[[141 149 121 133 116 101 135]
 [121 130 127 119 110 128 107]] => 149

[[116  99 146 109 144 121 117]
 [136 137 144 147 128 134 134]
 [120 101 138 134 152 139 125]] => 137

[[117 108 153 109 121 109]
 [124 124 120 125 121 132]] => 108

[[138 140 157 129]
 [131 143 157 136]] => 140

[[128 115 130 123 104 129]
 [139 144 110 117 130 124]
 [125 123 128 120 133 114]] => 144

[[101 122 157 118]
 [118 136 144 147]] => 122

[[125 122 118 130 124 125 130]
 [115 127 118 135 130 127 104]] => 122
---
[[124 110 128 136 137 130 139]
 [125 123 150 134 116 135 115]] value 110

[123 132 150 101] value 132

[141 149 134 142 112 124 115] value 149

[135 100 105 125] value 100

[100 132 126 153] value 132

[105 118 121 158] value 118
---
[114 142 131 118 145 151] Out: 114, 151

[121 155 107 134 128] Out: 121, 128

[138 120 114 106 129] Out: 138, 129

[ 99 123 148 101 110] Out: 99, 110

[148 149 144 135 157] Out: 148, 157

[137 146 141 104 128 135] Out: 137, 135

[136 128 132 103 141] Out: 136, 141

[[136 115 106 137 156]
 [127 111 102 142 148]] Out: 136, 148

[119 153 114 141 102 116 147] Out: 119, 147

[128 154 125 122 126 133 133] Out: 128, 133
---
116	128	134	105	142	131	129
137	122	126	135	125	124	125
gives 116, 125

133	127	115	117	122	129	102
125	129	129	125	125	116	123
142	132	106	112	105	152	127
gives 133, 127

154	144	141	126
135	142	118	130
gives 154, 130

105	121	123	107	128
134	112	130	127	131
118	109	127	123	139
gives 105, 139

105	112	134	99	121	119
98	137	143	139	116	144
gives 105, 144

123	129	123	100	134	133	108 gives 123, 108

126	138	141	135	149 gives 126, 149

106	125	144	125
105	127	136	127
117	125	145	129
gives 106, 129
---
[[132 102 118 121 117]
 [124 148 153 130 112]
 [143 122 155 147 130]] => 147

[[132 118 127 132 158]
 [120 146 137 138 106]
 [127 124 128 133 109]] => 133

[[116 130 109 141]
 [119 118 104 138]
 [118 136 116 146]] => 116

[[118 132 141 127 106 127]
 [120 150 117 112 142 107]
 [137 138 126 127 130 121]] => 130

[[117 114 140 100 151]
 [108 117 120 136 135]
 [125 127 124 131 119]] => 131

[[124 118 141 133 110 114]
 [134 136 139 123 103 116]
 [131 130 146 139 107 101]] => 107

[[132 123 157 123 138 137 135]
 [124 133 119 112 126 108 107]
 [146 117 132 144 113 141 131]] => 141

[[126 112 151 146 131]
 [121 153 110 136 126]
 [154 109 113 111 124]] => 111

[[123 118 128 134 112]
 [117 123 136 134 113]
 [115 106 144 124 106]] => 124

[[149 147 149 153 107]
 [117 117 117 114 141]
 [120 118 119 117 141]] => 117
---
[123 114 125 106 122 127 134] value 123

[[120 115 142 138 135]
 [145 153 122 109 116]
 [114 126 121 132 129]] value 126

[129 112 105 131 114 137 135] value 129

[128 140 108 104 133] value 128

[131 130 136 155 151] value 136

[141 114 134  99 142] value 134
---
[101 116 141 115] value 101, 115

[137 116 144 131 103 147 145] value 137, 145

[126 129 139 107 153 104] value 126, 104

[[116 150 119 147 107 122]
 [126 137 132 133 118 123]
 [144 102 120 109 124 120]] value 116, 120

[140 126 110 116 146 103 113] value 140, 113

[[131 118 118 139 114 149 109]
 [136 136 106 140 130 118 143]] value 131, 143
---
Input:
[[142 128 125 152 132 113 142]
 [135 135 127 135 144 135 143]
 [104 149 146 144 108 137 129]]
Output: 108

Input:
[[146 132 121 135 144]
 [145 135 114 138 149]]
Output: 121

Input: [155 150 104 139 112]
Output: 112

Input: [105 116 108 149]
Output: 108

Input:
[[130 130 122 101]
 [147 116 147 136]
 [138 152 103 146]]
Output: 103

Input:
[[114 123 138 128 127]
 [128 132 158 133 135]]
Output: 123

Input:
[[144 113 118 135 128 118 128]
 [137 121 113 128 111 132 128]
 [154 123 110 136 135 119 132]]
Output: 111
---
[[133 122 131 120 132 120]
 [134 122 135 140 129 134]
 [140 121 131 121 123  99]] >> 121

[118 143 135 152 131 150] >> 143

[[116 142 105 110 143 143]
 [118 109 137 133 143 155]
 [112 105 147 111 137 139]] >> 105

[[111 141 141 119 143 143]
 [156 139 147 127 107 111]] >> 139

[[108 116 147 106 112 108]
 [127 125 118 129 122 118]] >> 125

[[122 145 131 133 104 106]
 [103 123 138 110 114 125]
 [125 102 103 104 129 149]] >> 102

[[122 129 132 154 136 134]
 [147 135 134 151 111 107]
 [102 151 152 111 151 114]] >> 151
---
Q: [151 114 130 115 119 133]
A: 133
Q: [ 99 102 100 103]
A: 103
Q: [129 124 109 155 130 140 142]
A: 142
Q: [134 130 101 139 103 152 141]
A: 141
Q: [151 128 132 134 131 125]
A: 125
Q: [138 106 145 135 118 129 127]
A: 127
Q: [104 115 149 119]
A: 119
---
[[115 105 108 134 118 119 145]
 [117 107 149 110 138 143 109]] value 115

[[152 141 128 128]
 [128 129 145 149]
 [128 136 154 134]] value 128

[[123 132 127 132 129 125 123]
 [150 138 118 143 147 134 132]] value 123

[[139 129 122 153 143 131 137]
 [143 139 132 129 146 139 140]] value 139

[[151 103 143 132]
 [135 125 137 128]] value 151

[[113 126 152 131 129 109 141]
 [122 143 102 147 112 127 151]] value 113

[[133 145 125 134 124]
 [122 104 139  99 126]] value 133

[[117 113 114 113 118 120]
 [151 105 120 107 109 107]] value 117

[[142 112 135 130 145 102 130]
 [137 111 131 122 144 104 115]] value 142

[[136 108 124 125 145 132 129]
 [119 148 131 127 120 142 122]
 [131 144 110 126 155 122 138]] value 119
